A single turn carries every row of the set below to another of its rows. Some are shown first; where does it send the rows asked next?
rapob: -11,-4,5,21,-10,-12,-2,-3,1,-3,9,3,3,-1,-13,2,14,0,-1,-6,-5,-8,-3,-1,3,3,5,-1,-7,2,2,5,6,-7,6,-4,-1,22,9
fur: 17,2,5,-6,-2,-2,7,12,2,13,5,10,6,-14,9,9,10,5,-9,-7,10,-6,4,11,-4,2,-2,-5,0,-2,2,-4,10,8,2,-11,-7,-9,-4
megu: 5,5,3,-3,10,-5,9,-5,-3,4,7,11,3,6,4,-9,-4,-2,9,-5,10,-10,-2,9,5,-4,6,15,-3,-6,15,13,14,14,-9,3,-14,1,0
sutur: 13,5,-5,10,0,-10,4,-5,-1,3,3,1,-1,-5,-20,-6,9,2,-5,2,3,3,-3,9,7,5,-12,0,-7,-1,3,0,5,0,-5,1,4,-13,17
tura: -5,-6,10,-6,-6,1,8,4,-5,-8,1,4,-6,-1,-4,0,6,14,-11,-1,16,-1,-10,-9,-2,6,-2,7,-6,2,8,0,-6,-11,4,10,-1,20,0
Kizi: -5,-2,0,-5,-5,-1,4,3,4,5,3,0,2,1,18,-1,6,3,-16,-2,3,15,3,18,5,-2,-18,5,-1,0,4,2,6,2,3,5,5,-8,-17
kovik: 20,2,9,-2,3,-3,6,8,-1,14,3,10,5,-14,11,9,11,1,-7,-5,9,-4,4,11,-1,1,-6,-9,-3,1,-1,-2,6,8,-1,-12,-9,-10,-2
vumo: 3,6,4,-4,9,-5,11,-6,-2,3,8,12,5,4,6,-11,-3,-8,7,-6,9,-9,0,8,3,-4,5,14,-1,-6,16,14,13,15,-8,3,-13,1,1
kis: 14,5,8,-7,-1,-3,9,10,3,12,5,10,8,-17,9,7,11,-4,-10,-7,8,-5,6,9,-5,0,-6,-8,0,-1,1,-1,7,10,2,-13,-7,-8,-3
Kibik: 3,5,0,1,6,-14,-3,-11,-11,1,-4,-11,-3,-9,8,0,3,-7,3,8,-8,2,-7,-9,-1,3,8,-6,4,7,-4,-2,6,2,1,-2,9,16,0
kabe: 0,0,0,-11,8,-2,11,10,7,8,8,0,-6,-4,12,9,-1,-7,-14,8,3,6,3,15,18,-10,8,-9,-1,-1,-2,6,3,-3,-3,15,-4,-7,-4
mogom: -10,0,2,13,10,1,2,-4,-1,-5,-2,0,-4,-2,4,2,-3,0,-6,-1,11,-6,-2,17,13,2,8,-5,-5,1,1,6,17,-16,-10,-5,-4,28,-4
pebal: 2,6,2,-6,7,-5,11,-4,-2,4,8,12,4,4,4,-10,-4,-3,6,-6,9,-10,-1,9,3,-4,7,17,-1,-8,17,12,15,14,-6,3,-12,1,0
gug: 7,0,-2,-12,0,-3,6,-10,3,13,11,-2,7,1,5,-18,4,12,2,-13,4,-3,2,5,18,1,10,-2,-19,-1,-5,-3,4,1,-3,-4,6,19,2
vap: 0,-7,18,0,2,-1,8,-1,-9,-7,-2,3,-8,1,-1,0,7,6,-9,1,16,2,-10,-8,3,6,-5,1,-10,6,5,2,-11,-11,-1,11,-5,19,2
donag: -1,-1,-3,-12,5,-2,11,13,8,8,10,0,-7,-3,11,10,-2,-2,-14,7,2,5,2,16,17,-9,10,-6,1,-3,-1,5,6,-3,-2,15,-2,-7,-5
mez: 5,1,-5,0,2,-13,-4,-6,-11,2,-2,-11,-4,-8,6,3,1,8,3,6,-6,0,-8,-7,-1,6,13,1,6,5,-1,-6,11,0,3,-2,12,16,-4
rudom: -16,5,5,6,6,2,7,-5,5,-7,-2,3,-1,-7,5,-2,-1,-13,-10,-1,8,-5,1,15,9,0,5,-7,-5,2,1,10,14,-12,-7,-7,-3,30,0
pinun: -1,-4,3,-1,0,-1,3,2,1,5,2,-1,1,3,19,1,6,5,-14,-1,5,15,4,19,9,-2,-18,2,-4,1,2,3,4,2,-1,6,3,-10,-17
rebik: -9,-3,6,24,-8,-12,-2,-2,-1,-3,8,3,2,0,-12,3,14,1,0,-6,-4,-7,-4,-1,5,2,6,-1,-7,2,1,5,6,-8,4,-4,-1,21,9
fibiz: -17,3,-3,5,1,2,5,1,5,-7,0,4,-2,-5,2,0,-3,0,-11,-3,10,-8,-1,17,7,2,10,0,-1,-3,3,5,19,-14,-4,-6,-1,28,-4
Delut: 8,7,-5,6,-4,-10,7,-5,4,1,3,3,1,-8,-21,-9,10,-7,-8,1,0,4,0,7,3,4,-13,-1,-5,-2,3,2,5,2,-2,1,6,-11,19
bapov: -3,6,-5,-6,-2,-11,1,-7,-6,0,-2,-9,-1,-13,7,-1,2,-4,-1,5,-9,0,-6,-10,-6,3,9,0,8,5,-1,-3,9,4,6,-3,14,17,-2
bega: 8,5,-9,4,-7,-9,6,-1,3,2,5,2,0,-5,-22,-7,9,3,-8,-1,2,2,-1,9,3,6,-9,3,-3,-5,5,-1,8,1,-1,1,6,-13,17
fid: -8,-3,16,-7,-4,0,11,0,-4,-9,0,4,-5,-5,-1,-4,8,-2,-13,0,13,1,-7,-10,-3,4,-5,2,-7,5,7,5,-10,-7,4,10,-1,21,4
livob: 3,2,-2,-16,-3,-3,9,-10,6,12,12,-2,8,-2,5,-21,4,6,0,-15,3,-3,4,4,15,-1,9,-2,-17,-1,-5,-1,2,2,-1,-5,8,20,4
Nogi: 7,1,2,-12,1,-5,7,-12,3,13,10,-3,8,0,6,-20,6,4,1,-12,3,-1,3,3,17,0,8,-5,-20,0,-6,0,1,3,-4,-4,5,20,4
muzu: -11,-3,8,23,-7,-12,-1,-5,0,-4,9,3,2,-1,-12,1,14,-2,0,-7,-4,-7,-3,-2,5,2,4,-2,-8,3,0,6,4,-7,4,-4,-2,22,9
Modub: -3,1,-3,-14,4,-2,13,11,9,8,10,1,-6,-5,11,8,-1,-7,-15,7,1,6,5,14,16,-9,8,-7,2,-4,-1,6,5,-1,0,15,-2,-6,-4
sed: -4,-2,4,-3,-1,-1,4,1,3,5,3,0,1,1,20,-2,7,-3,-15,-1,3,17,5,17,6,-4,-20,1,-3,1,2,4,4,4,1,5,2,-8,-14

kabe turns into donag
vap turns into tura
Nogi turns into gug
Now these:
pinun turns into Kizi
bapov turns into Kibik
pebal turns into vumo
kovik turns into fur
sutur turns into bega
mogom turns into fibiz

